Each row has a name. Each piece below is followed by the name of the row it came from. Each question is about the rows just above it.

[126 133 124  90] : J24
[ 94  98 172 126] : J585
[148 152 166 138] : J426
[126 133 151 168] : J35
[123 113 199 134] : J90
find: [126 133 124  90] => J24
The row with [113 199] is => J90

[103  95 137 166 168  89] -> J546
[134  73 128 109 118 109] -> J578
[108  91 137 156 160  92] -> J852
[111  88 136 150 154  94] -> J614
[140  67 127  96 106 115] -> J350
[ 74 128 109 118 109  93] -> J284
[127  79 131 123 131 103] -> J910
[ 73 128 109 118 109] is in which row? => J578
find: [108  91 137] => J852
find: [ 67 127  96 106 115] => J350

[100 109 119 155 118  91 134 123 132 105 116 135 102 104 160 123 106 134
 106 158 141  85]  J254
[118 103 103 157 137 108 109 145 127 123 111 153 111  84 137 114 120 127
 118 152 113 105]  J351
[141 106  60 137 156 120  99 158 101 143 115 156 141 116 117 117 150 107
 145 127 107 128]  J175
[141 106  60 137 156 120  99 158 101 143 115 131 120  94 120 102 112 165
 123 139 118 125]  J10
[145 142 123 115 141 132  93 134  98 154 150 119 131 141 118 148 121 101
 134 105 100 144]  J222
[147 117 122 127 145 162 122 144 154 133 106 137 152 121 104 105 155 157
 152 124 117 139]  J194
[106 120 136 135 112 114 169 117 145 102 118 133 118 125 151 128 129 141
 116 146 165 109]  J537
[108 116  99 148 129  90 125 139 109 120 127 154 113 107 150 137 124 108
 117 145 135  91]  J51
[136 113 125 136 141 151 135 143 156 119 104 146 144 112 111 106 152 157
 144 134 126 130]  J425
[136 113 125 136 141 151 135 143 156 119 104 146 144 134 125 145 147  93
 144 121 118 130]  J119
[129 111 129 150 137 144 119 105 157 125 100 131 120  94 120 102 112 165
 123 139 118 125]  J610
Which row holds [169 117 145]? => J537
Which row holds [144 112]? => J425
find: [104 146 144 112 111 106 152 157 144 134 126] => J425
find: [127 118] => J351
find: [141 106  60 137 156 120  99 158 101 143 115 131 120  94 120 102 112 165
 123 139 118 125] => J10

[121 139 128 123 141 116 110 118 122 115 129 120 125 117 141 124 126 139
 128 131 132 125 129 103 148 128 115 124 138 130 133 145 137 130 112 129
 137 129 136 156 118 125 119 125 144 139 109 120 112 134 132 138 129 123
 119 115 133] : J167
[133 120 140 129 143 140 115 122 133 118 145 138 142 131 126 129 123 135
 129 122 140 115 123 120 132 130 124 138 128 115 116 136 137 119 111 109
 123 125 139 129 123 136 118  99 124 135 142 128 134 117 116 124 125 130
 136 103 112] : J668
[120 133 129 140 143 140 115 122 133 118 145 138 142 131 126 129 123 135
 129 122 140 115 123 120 132 130 124 138 128 115 116 136 137 119 111 109
 123 125 139 129 123 136 118  99 124 135 142 128 134 117 116 124 125 130
 136  99 113] : J369
[113 153 161 118 119 132 156 161 147 123 107 117 105 127 117 117 136 106
 169 131 143 126 120 115 127 175 132  96 105 154 128 133 141 152 125 127
 163 144 135 142 141 110  71 132 119 150 122 120 110 116 143  97 114 186
 148 149 112] : J691
[120 133 129 140 143 140 115 122 133 118 145 138 142 131 126 129 123 135
 129 122 140 115 123 120 132 130 124 138 128 115 116 136 137 119 111 109
 123 125 139 129 123 136 118  99 124 135 142 128 134 117 116 124 125 130
 136  99 113] is in which row? => J369
[120 133 129 140] is in which row? => J369
find: [133 120 140 129 143 140 115 122 133 118 145 138 142 131 126 129 123 135
 129 122 140 115 123 120 132 130 124 138 128 115 116 136 137 119 111 109
 123 125 139 129 123 136 118  99 124 135 142 128 134 117 116 124 125 130
 136 103 112] => J668
Where do [127 163 144 135 142] appear? => J691

[117  99 109 172 172 139 188 101] : J453
[ 85 142 109 155 151 146 188 101] : J745
[132 161 165 100 123 160 162  96] : J370
[145 117 152 131 133 149 101 188] : J71
[125 139 147 114 100 149 138 117] : J441
[106 103 110 185 178 129 131 120] : J486
[175 118 156 123 131 163  90 107] : J487
find: [110 185 178] => J486
find: [125 139 147 114 100] => J441
find: [138 117] => J441
find: [ 85 142 109 155 151 146 188 101] => J745
find: [101 188] => J71

[ 63 101 111  98 108 143 121 128 138 134 173 116 125 121  94  97 130 123
 167] -> J319
[ 74  62  71 115 110 150 123 134 122 115 155  87 120  86 118  81 116 137
 139] -> J312
[138 124 110 103  99 156  89 100  97 128 115 106 150  88 153  99  98 113
 104] -> J198
[ 90  69  76 172 141 147 177 181 132 113 163  91 114  89 129  92 125 181
 141] -> J976
[169  70  91 119 127  80 101  98 110  78  64 127  75 126 143 153 121 104
  72] -> J802
[142 150 128 175 143 164 167 168 123 141 140 108 162  99 158 109 121 173
 123] -> J871
[ 94 196 180 116 123 164 135 137 148 180 183 146 177 150 106 118 139 130
 185] -> J403
[ 87 112 115  83  98 150  93 105 126 137 152 120 140 120 110 104 120 107
 148] -> J253
[121 161 136 167 137 180 166 171 128 155 161 109 176 102 147 100 123 173
 142] -> J19
[121 175 137  94 105 135  79  84 108 131  99 134 147 125 146 134 113  95
 102] -> J304
[124  96 123  99 127  78 107 100 135 105 111 149  78 159  99 158 139  94
 126] -> J770
[109 150  88 153  99  98 113 108 142 101 124 144  68 156  89 147 142 101
 138] -> J205
[121 173] is in which row? => J871
find: [180 116] => J403
[111  98 108 143] is in which row? => J319
find: [106 150  88 153  99  98 113] => J198
find: [ 99 127  78 107 100 135 105] => J770

[108 101  81 128 133 108 123] -> J58
[133 190 161  81 130 109 156] -> J477
[190 161  81 130 112 133 123] -> J427
Which row holds [161  81 130 112 133]? => J427
[190 161  81 130 112 133] is in which row? => J427
The row with [190 161  81 130 109] is => J477
find: [130 112] => J427
Which row holds [133 108 123]? => J58

[126 133 135 145 149 137 135 130 135 128 135 125 150 106 123 125 132 132
 124 125 120 125 126 120 144 129 113 135 123 136 129 137 138 122 126 125
 137 151 129 115 123 134 135 119 126 134 123 139 124 147 118 120 139] : J977
[139 124 127 120 118 129 124 124 125 129 122 123 128 124 137 127 125 128
 135 125 136 127 137 129 114 127 141 119 142 132 127 115 133 133 130 133
 113 128 108 122 126 129 122 138 126 124 127 118 136 110 120 139 133] : J120
[117 129 129 142 127 144 124 126 128 124 127 126 138 124 120 129 126 134
 126 127 124 122 125 130 136 129 129 125 133 127 128 132 132 122 126 130
 127 130 122 119 125 131 129 129 127 127 126 127 130 132 120 127 135] : J511
[ 71 132 121 134 112 127 126 129 130 119 125 143 102 156 114 148 131 165
 129 136 127 123 132 138 107 131 154 139 118 104 129 140 108 119 126 154
 139 131 157 163 140 114 130 131 134 136 132 132 118 139 155 116  84] : J359
[131 117 127 104 107 121 113 121 114 128 121 131  78 151 121 145 122 127
 137 125 137 120 130 135 106 127 153 123 139 103 123 120 108 133 126 130
 108 131 133 150 137 114 114 142 132 121 141 113 126  96 139 132 104] : J941
[ 71 132 121 134 112 127 126 129 130 119 125 143 102 156 114 148 131 129
 129 136 127 123 105 138 120 131 125 139 118 104 129 140 108 119 126 124
 139 131 157 163 140 114 130 131 134 136 132 132 118 139 155 116  84] : J895
[103 131 125 135 125 122 133 131 134 125 130 137 130 146 119 132 133 126
 123 132 127 127 115 133 139 128 115 139 112 127 130 140 115 119 126 123
 141 129 151 139 127 126 134 125 129 136 127 131 119 144 140 117 116] : J903
[117 129 129 142 127 144 124 126 128 124 127 126 138 124 120 129 126 134
 126 127 124 122 125 130 136 129 129 125 133 127 128 132 132 122 126 130
 127 134 136 119 128 126 129 129 130 131 125 131 125 140 122 121 126] : J918
[117 129 129 142 127 144 124 126 128 124 127 126 138 124 120 129 126 134
 126 127 124 122 125 130 136 129 129 125 133 127 128 132 132 122 126 130
 127 134 136 119 128 126 129 129 130 131 125 117 119 121 151 137 108] : J844
[119 117 129 136 108 154 108 121 102 113 121 121 106 123 118 142 118 153
 137 125 128 119 132 135 108 136 153 117 148 104 116 117 124 130 121 148
 105 142 122 120 136 112 109 140 135 116 134 118 140 116 121 121 112] : J476
[ 86 134 128 152 159 142 134 131 137 125 146 130 152 119 115 128 136 132
 123 126 119 122 105 122 145 132 112 139  96 136 127 142 137 118 117 122
 143 134 149 117 122 132 139 108 127 139 121 158 119 159 123 112 133] : J946
The row with [115 133 133 130 133 113] is => J120
find: [117 129 129 142 127 144 124 126 128 124 127 126 138 124 120 129 126 134
 126 127 124 122 125 130 136 129 129 125 133 127 128 132 132 122 126 130
 127 134 136 119 128 126 129 129 130 131 125 117 119 121 151 137 108] => J844
find: [129 151] => J903

